In the data rows, 128 means zero.
Every row has a hidden score. In each pair, how much higher is the second row's than the first's? 6 means about the same, 12 much higher and 0 much lower.
101 125 148 78 124 143 151 97
110 127 103 111 120 131 142 134 ~ 6
139 98 182 84 138 171 142 110
113 146 118 132 113 102 126 115 ~ 10
136 134 188 85 99 139 131 102
98 133 125 109 119 132 126 132 ~ 7
147 120 149 159 137 123 115 150
162 100 146 138 147 137 114 149 ~ 4
107 145 145 108 125 104 148 95
137 140 154 131 137 128 128 115 ~ 3
136 56 116 87 139 143 116 193
170 120 146 143 116 128 132 137 ~ 5
154 143 138 140 128 139 113 112
135 135 159 87 135 145 145 81 ~ 7
147 118 155 140 112 113 114 153
114 114 125 122 120 123 133 148 ~ 8
120 119 139 130 108 102 131 140
132 98 160 115 106 117 142 131 ~ 5
148 130 126 166 118 113 117 148
132 110 126 129 106 131 127 156 ~ 8
176 36 110 156 155 147 101 200
146 111 146 159 138 120 130 142 ~ 9
111 151 101 127 120 99 136 108
127 119 140 131 144 123 133 115 ~ 3
154 103 163 130 133 131 113 146
122 147 132 124 141 144 129 99 ~ 8
163 87 147 124 132 167 93 179
101 147 86 153 109 98 135 139 ~ 12
122 127 70 147 126 118 110 169
106 132 131 106 94 107 138 149 ~ 10
78 152 85 132 120 108 130 124
118 145 109 133 170 150 123 104 ~ 0
144 90 131 141 128 116 111 163
129 160 114 134 116 136 126 106 ~ 8
115 162 125 141 95 118 135 125
117 136 155 128 111 101 141 126 ~ 5
135 112 75 163 155 141 117 159
138 133 131 146 144 135 118 123 ~ 7
115 169 107 126 128 138 128 98
169 88 120 147 162 149 110 149 ~ 0
129 101 130 121 142 155 127 134
162 101 126 128 152 160 110 127 ~ 3
126 152 162 112 105 120 127 109
127 121 131 128 161 149 123 121 ~ 2
150 136 92 186 162 132 100 146
117 129 153 107 117 101 142 117 ~ 12
94 121 119 117 116 110 144 127
97 174 86 137 144 126 125 83 ~ 4
116 115 133 120 125 108 147 121
103 107 145 95 130 135 158 140 ~ 7
121 134 106 143 170 134 115 111
115 164 147 123 83 89 140 101 ~ 12
139 129 142 130 137 142 124 113
137 131 128 149 108 96 99 152 ~ 8
148 147 133 139 126 133 106 109
129 138 161 127 112 133 111 131 ~ 8
112 132 176 72 146 173 164 79
158 127 156 130 108 132 111 131 ~ 6
119 157 150 135 129 132 128 106
117 147 82 165 139 136 128 132 ~ 5
90 130 105 107 160 121 142 102
142 114 167 90 110 157 131 110 ~ 6
130 109 101 124 137 128 126 147
148 130 120 150 130 142 94 133 ~ 5
122 136 105 121 133 134 122 120
99 111 133 98 124 117 142 133 ~ 8
163 131 172 137 113 127 101 141
93 115 117 96 132 107 141 111 ~ 9
149 118 160 150 107 124 126 135
84 209 143 112 65 63 149 75 ~ 12
130 124 167 98 84 112 144 129
155 124 114 158 146 140 107 124 ~ 0
155 122 143 166 152 141 112 149
128 131 120 128 145 150 115 117 ~ 8
105 155 126 93 121 118 138 96
125 139 162 125 78 110 148 115 ~ 8
119 131 74 148 130 120 119 158
153 139 122 137 147 144 119 116 ~ 2
91 161 182 84 48 75 144 105
132 116 143 102 120 145 111 137 ~ 0
122 141 145 126 99 92 151 119
101 171 124 119 123 112 143 95 ~ 6
119 112 113 114 128 136 126 150
158 120 100 174 160 141 100 148 ~ 1
148 118 118 137 118 133 117 145
114 140 152 111 128 136 139 87 ~ 8
149 134 121 161 132 132 111 137
179 66 130 148 167 177 102 170 ~ 1
143 115 128 147 121 111 119 146
106 155 98 121 130 118 119 96 ~ 8
146 143 171 144 96 119 127 118
114 131 115 118 134 145 131 112 ~ 5
112 121 130 107 107 133 150 134
152 121 155 148 122 139 134 129 ~ 2
79 145 113 108 114 123 154 114
100 154 142 97 113 133 127 104 ~ 5
141 119 146 138 112 108 121 137
140 129 139 156 132 116 123 129 ~ 5
89 138 128 88 146 138 171 95
130 109 167 114 111 118 144 141 ~ 6
65 200 84 109 85 86 149 97
94 136 81 99 136 111 137 140 ~ 0
132 128 154 101 142 153 134 107
107 123 188 111 85 111 160 144 ~ 12
79 138 100 114 130 105 131 114
136 107 113 124 152 138 135 139 ~ 0
87 151 132 124 92 92 152 113
121 133 103 127 137 143 121 140 ~ 0
109 128 89 150 112 101 135 122
119 123 113 110 148 152 135 137 ~ 3
88 117 83 113 153 122 130 145
141 144 134 142 141 119 134 118 ~ 3
128 109 140 98 183 177 132 93
98 155 138 118 73 74 154 110 ~ 12
140 94 82 143 148 130 122 139
142 144 145 138 117 140 113 120 ~ 8
92 164 138 94 134 142 151 67
121 132 128 129 135 139 140 109 ~ 4
169 126 145 155 118 122 92 153
144 147 99 158 157 128 113 112 ~ 5
139 120 131 145 157 143 129 130
139 121 145 135 125 143 127 138 ~ 8
140 100 124 126 129 129 126 143
134 95 110 122 152 140 128 161 ~ 5
137 154 82 147 154 129 112 107
106 131 128 114 100 104 131 137 ~ 12
130 142 128 110 129 143 137 96
125 150 82 166 117 98 111 147 ~ 7
98 125 142 86 117 134 160 111
119 186 89 172 119 106 128 119 ~ 4
76 162 142 79 89 108 173 101
117 126 144 126 107 111 147 130 ~ 2
112 106 123 105 148 128 139 137
109 147 84 138 162 122 116 103 ~ 5
112 152 129 135 137 144 132 93
110 135 99 99 134 142 130 117 ~ 6
127 117 119 133 98 116 135 143
146 124 160 119 96 109 139 125 ~ 5
85 144 114 74 111 124 167 92
112 141 96 145 120 92 136 117 ~ 3
125 126 136 128 100 140 131 148
106 122 101 84 125 121 132 135 ~ 5
154 149 133 141 126 125 123 107
149 128 121 158 136 153 108 142 ~ 6
87 161 115 114 118 106 161 93
140 134 144 144 146 149 135 114 ~ 0
137 127 133 122 148 149 127 115
105 104 119 97 154 136 157 111 ~ 8
132 83 118 119 131 149 120 180
173 119 189 121 114 137 128 126 ~ 4
120 87 113 94 146 139 137 167
148 121 147 129 120 147 121 137 ~ 6
73 174 96 127 111 96 150 115
142 114 145 131 117 113 126 150 ~ 1
130 122 120 116 105 127 134 151
127 128 124 116 109 119 146 144 ~ 6
167 105 174 132 109 159 123 145
148 79 135 194 150 167 95 189 ~ 4
155 138 112 149 146 146 124 106
121 140 151 112 138 132 132 107 ~ 9
120 106 126 137 124 112 146 139
168 83 137 129 187 187 111 161 ~ 0
171 109 109 169 150 155 99 156
142 116 125 141 148 157 139 127 ~ 8
100 142 150 78 113 107 157 99
112 128 155 86 135 128 156 102 ~ 3
117 93 104 136 148 119 121 185
166 121 120 128 132 154 115 133 ~ 4
107 139 111 130 116 98 141 119
133 67 110 101 196 195 133 140 ~ 0
118 149 127 113 159 149 128 95
93 146 149 107 94 91 165 102 ~ 12
131 142 124 141 118 110 116 126
111 167 129 143 88 79 129 119 ~ 10
111 197 129 137 52 52 131 109
118 147 98 137 162 123 134 110 ~ 0
126 135 120 113 156 150 116 104
120 134 137 119 116 129 137 121 ~ 9
132 145 154 124 122 113 147 103
143 114 169 118 114 160 133 127 ~ 6
111 117 136 105 130 129 138 138
155 115 103 150 163 160 111 139 ~ 0
139 143 117 145 138 143 120 106
134 158 153 116 92 116 124 105 ~ 10
129 109 119 129 122 107 136 144
165 118 149 151 108 126 100 159 ~ 5
76 185 123 141 106 83 153 84
87 130 104 124 136 106 149 107 ~ 3
56 174 137 104 90 118 148 92
102 137 148 100 102 133 141 118 ~ 2
166 132 127 148 142 140 118 130
118 135 91 132 118 109 127 160 ~ 11
156 129 140 112 114 127 107 127
174 57 145 151 146 164 99 198 ~ 2
97 151 104 99 122 127 141 107
105 136 137 103 96 93 140 118 ~ 7
115 129 113 133 124 117 131 160
82 154 124 107 107 83 158 92 ~ 10
124 127 124 119 137 107 136 116
119 127 100 132 124 138 133 143 ~ 7
145 136 117 129 107 104 84 160
106 127 112 109 115 127 133 133 ~ 8
134 124 107 130 112 107 134 130
154 130 148 134 145 147 112 123 ~ 2
77 156 131 118 107 90 144 111
119 126 124 117 124 105 120 125 ~ 2
147 98 112 129 168 168 127 128
107 151 152 84 126 139 152 88 ~ 12
157 120 142 150 135 120 135 140
140 136 130 141 150 140 124 108 ~ 6
111 117 115 116 136 114 141 131
107 146 136 113 155 137 122 102 ~ 5
131 135 86 159 139 133 124 131
134 124 140 111 141 129 137 97 ~ 6
89 167 121 118 105 101 141 112
100 137 126 136 128 129 144 115 ~ 3
146 117 120 136 93 125 123 179
159 136 89 164 145 139 97 139 ~ 1
138 155 120 172 124 114 133 119
114 129 120 137 144 120 136 110 ~ 6
115 166 148 141 90 95 142 117
134 143 83 183 144 92 111 147 ~ 1
115 104 100 130 166 161 135 138
134 131 168 136 93 112 129 140 ~ 10
125 155 117 149 125 140 120 107
134 95 104 124 128 128 119 169 ~ 5
131 133 140 151 125 127 94 139
118 124 89 159 133 117 98 173 ~ 6
140 168 112 173 115 122 104 125
133 102 153 118 166 177 127 121 ~ 3
84 162 88 114 111 104 137 102
119 117 151 119 106 116 141 131 ~ 4
178 87 60 203 212 153 101 173
110 115 111 121 140 140 134 143 ~ 12
129 114 144 103 155 169 132 114
130 124 132 133 129 105 145 135 ~ 8
97 173 69 142 163 129 125 87
145 121 140 148 132 116 111 146 ~ 5
166 75 90 161 184 143 85 189
106 120 135 93 141 150 143 99 ~ 12
63 171 115 100 112 91 169 101
112 158 125 146 102 94 127 115 ~ 3
117 115 126 116 112 118 135 158
106 133 131 107 101 127 133 143 ~ 8
105 123 112 133 119 112 137 127
109 146 156 102 95 128 152 109 ~ 8
140 96 136 137 118 143 127 176
153 101 142 141 135 159 112 144 ~ 4
113 114 106 141 141 118 140 136
98 118 132 125 139 115 156 112 ~ 7
117 126 110 143 142 115 121 125
127 131 116 144 101 92 121 146 ~ 8
126 114 131 133 109 126 145 157
146 129 93 152 169 157 104 135 ~ 0
168 117 130 127 155 168 83 140
127 119 104 123 125 111 132 139 ~ 11
110 166 79 162 124 116 122 129
88 174 114 111 144 121 144 71 ~ 6
124 135 100 145 119 125 137 151
167 122 151 134 134 152 110 132 ~ 2
135 109 123 131 135 124 121 139
100 143 106 121 106 103 145 138 ~ 11
81 147 113 108 123 121 158 118
136 116 128 136 124 139 124 135 ~ 2
63 185 132 101 69 80 156 104
152 114 158 132 131 154 115 127 ~ 0
132 131 115 161 163 124 104 125
148 137 137 158 113 106 113 136 ~ 9
145 104 69 174 170 160 92 171
154 107 105 143 170 163 109 132 ~ 5
144 121 114 145 121 101 128 135
137 117 142 115 136 146 120 122 ~ 5
133 120 137 109 136 120 138 110
162 109 119 155 124 131 103 167 ~ 5
178 99 159 135 143 168 127 136
146 126 163 124 105 116 128 140 ~ 11
131 136 153 132 91 91 128 139
115 95 172 81 117 148 138 148 ~ 5
171 128 114 209 114 112 98 167
142 118 143 132 102 103 119 152 ~ 9
158 112 143 134 146 174 127 119
122 96 139 122 100 105 118 167 ~ 12
83 225 119 109 87 91 152 43
108 122 122 119 117 108 137 124 ~ 2
129 169 140 114 114 125 138 82
94 144 162 77 113 120 140 80 ~ 9
133 139 165 105 118 138 135 107
110 142 117 105 135 137 121 106 ~ 6
133 113 109 119 136 124 121 158
127 141 104 163 155 113 120 127 ~ 5
93 150 113 117 143 133 122 93
93 119 177 47 99 145 179 100 ~ 9
113 125 93 121 134 138 126 142
97 107 138 82 154 166 168 100 ~ 6
85 138 124 97 112 122 152 121
126 125 134 107 114 111 127 128 ~ 3
149 127 121 150 141 146 117 133
143 132 128 142 142 122 121 134 ~ 6
110 116 204 70 103 137 149 97
131 154 105 114 164 133 131 88 ~ 0
164 127 76 209 161 143 98 150
107 126 104 110 154 117 152 98 ~ 11
137 111 164 145 133 156 113 150
150 134 88 157 175 156 98 122 ~ 2
105 153 87 139 167 140 114 90
98 130 91 140 129 85 127 135 ~ 9
146 122 146 125 117 140 123 131
155 114 180 120 127 150 137 124 ~ 5
116 113 153 118 94 110 118 142
147 129 120 110 132 116 131 109 ~ 1
102 116 123 104 119 139 136 139
154 105 183 117 120 152 121 132 ~ 2
122 134 122 119 169 162 148 108
128 149 112 164 107 87 123 129 ~ 10
138 121 114 134 120 144 117 140
146 153 129 163 115 117 107 122 ~ 6
90 127 90 88 161 140 157 113
145 132 137 146 139 126 125 128 ~ 4
145 150 127 144 131 124 111 113
140 136 113 145 135 145 115 137 ~ 6
153 92 99 149 186 172 105 144
118 141 47 159 147 125 127 129 ~ 11
119 105 99 137 118 124 131 168
131 106 162 116 119 149 137 143 ~ 5
139 108 163 122 121 130 143 141
118 140 129 132 167 132 129 117 ~ 4
181 102 131 161 138 151 95 161
131 141 167 105 129 128 130 96 ~ 10
157 123 162 139 143 134 141 117
101 135 114 109 100 112 125 141 ~ 12
161 136 146 166 125 144 120 142
107 108 135 79 115 134 146 145 ~ 11
89 107 150 83 112 119 149 140
111 175 112 149 148 134 132 91 ~ 2
137 96 155 104 145 160 134 121
119 116 115 126 121 140 96 157 ~ 9
115 157 107 130 154 126 112 94
118 123 117 109 107 125 142 137 ~ 9
228 29 148 156 170 179 60 218
144 90 73 143 157 153 96 194 ~ 12
165 142 133 131 132 133 122 123
140 130 173 121 94 104 124 137 ~ 11
141 97 149 107 130 154 116 144
73 177 135 99 76 73 155 84 ~ 12
98 160 131 114 126 109 133 93
138 137 88 139 128 132 113 142 ~ 3
152 109 109 132 147 136 110 142
129 145 174 110 104 122 139 101 ~ 11
145 117 135 145 114 101 129 152
101 108 165 49 128 150 176 103 ~ 8
143 87 101 137 146 136 114 181
118 124 125 122 117 110 122 127 ~ 10
158 108 148 148 142 157 109 146
146 100 112 138 140 140 104 150 ~ 7
145 140 134 153 125 118 121 126
143 111 146 134 156 158 118 128 ~ 4
129 121 134 113 150 139 136 118
150 122 167 140 102 107 157 134 ~ 8
117 128 131 132 116 112 124 134
94 132 102 132 154 100 136 120 ~ 5
115 115 86 128 140 121 128 163
148 129 135 143 138 116 108 137 ~ 4
113 157 137 133 127 121 136 100
136 146 136 134 127 124 116 119 ~ 4
149 106 136 141 153 142 117 145
135 130 109 128 161 159 121 120 ~ 6
124 116 131 115 134 120 142 126
140 135 107 155 141 140 114 131 ~ 4
169 118 121 179 146 121 102 171
96 148 118 123 126 87 150 135 ~ 12
141 138 156 136 132 138 110 135
145 130 139 133 128 127 117 129 ~ 6
144 95 129 120 155 167 121 148
117 148 118 128 128 105 121 117 ~ 10
141 129 119 139 161 173 119 120
142 125 168 120 97 110 120 133 ~ 11
155 130 122 138 153 152 127 120
133 140 147 113 132 139 132 95 ~ 9
109 117 131 125 105 97 136 140
102 154 105 109 131 120 126 113 ~ 5
175 53 118 137 191 196 96 179
130 126 103 127 169 152 128 120 ~ 11
142 127 158 147 138 124 125 132
155 141 134 155 111 117 112 139 ~ 7
106 200 146 111 83 117 148 63
110 119 99 102 149 135 130 146 ~ 1
131 179 75 228 136 112 103 139
144 137 92 170 133 128 109 146 ~ 5
122 123 141 114 153 159 133 106
113 96 211 35 133 176 161 85 ~ 8
127 145 152 131 118 121 139 117
103 160 112 95 98 116 151 89 ~ 9
96 156 97 148 138 123 140 111
116 126 147 112 121 136 120 128 ~ 6
150 156 122 168 106 97 102 146
162 106 162 109 124 154 116 147 ~ 4
128 130 171 121 91 111 144 132
154 136 160 140 102 109 118 136 ~ 3
139 134 105 149 123 135 133 131
120 143 147 114 91 89 143 105 ~ 10
144 127 147 157 105 103 104 145
88 131 112 87 127 118 155 118 ~ 8
65 167 107 99 93 97 137 119
134 117 138 131 123 106 136 145 ~ 0
144 103 140 133 134 136 133 137
148 147 102 162 124 142 116 128 ~ 6
139 106 141 134 142 130 132 139
85 226 110 108 98 80 147 63 ~ 12
136 130 142 127 128 147 127 114
84 160 138 83 91 93 182 75 ~ 12
140 136 178 101 116 131 137 111
141 158 158 147 120 118 112 120 ~ 6
160 120 158 122 133 139 118 123
154 126 128 152 123 140 125 150 ~ 7
105 138 132 110 106 111 140 131
128 127 142 127 116 133 137 143 ~ 4
130 113 165 102 112 123 145 116
69 185 104 106 127 112 147 72 ~ 9
90 145 98 107 134 113 139 134
106 146 102 132 123 102 134 114 ~ 6
152 100 157 158 154 142 108 172
147 127 133 138 139 146 105 120 ~ 7
160 131 138 150 126 143 112 136
112 115 115 83 150 159 146 114 ~ 8
95 138 83 113 153 136 130 105
146 132 144 140 97 134 113 138 ~ 7
97 122 124 125 111 102 151 121
158 110 162 124 124 155 126 126 ~ 1
103 143 98 101 159 135 123 94
106 120 117 105 121 133 137 136 ~ 9
99 116 94 102 159 142 124 134
105 117 133 90 122 145 133 124 ~ 8
161 113 158 139 129 138 110 149
164 108 142 139 133 145 109 132 ~ 5
136 86 131 132 128 114 123 161
136 124 85 154 138 113 126 152 ~ 5
108 179 134 151 92 115 135 98
137 116 165 119 135 156 143 125 ~ 1
131 126 113 146 87 92 122 149
127 108 135 128 121 122 147 134 ~ 4
117 127 131 122 142 147 131 125
163 122 169 128 118 164 118 127 ~ 5
145 133 128 128 133 155 122 115
159 98 156 130 166 162 127 130 ~ 3
142 128 91 156 117 103 114 144
106 99 114 119 141 111 134 139 ~ 7
165 88 87 177 172 165 97 196
121 111 111 131 133 117 125 124 ~ 12
114 175 177 110 123 138 167 77
122 125 113 142 130 138 127 138 ~ 5
130 123 134 133 122 117 142 121
169 125 174 115 115 135 128 120 ~ 4
161 95 137 128 159 144 96 150
114 108 149 60 159 189 158 88 ~ 9
62 174 73 120 128 99 153 109
127 130 99 143 149 135 126 141 ~ 0
150 82 162 136 139 142 106 144
140 113 149 105 121 123 133 131 ~ 8
132 130 124 146 120 134 135 135
131 150 136 130 128 127 132 107 ~ 5
121 151 148 110 121 131 125 94
167 110 143 134 135 128 115 155 ~ 2
133 110 113 140 143 131 161 120
134 107 150 130 100 110 134 140 ~ 9
151 130 138 155 144 146 99 138
167 147 90 190 130 124 93 145 ~ 6
150 129 137 124 132 149 120 127
121 117 124 125 150 150 125 126 ~ 7
120 114 119 108 158 149 129 130
170 92 134 135 157 165 111 148 ~ 3
168 100 187 144 114 134 148 135
112 189 121 129 107 115 147 81 ~ 10
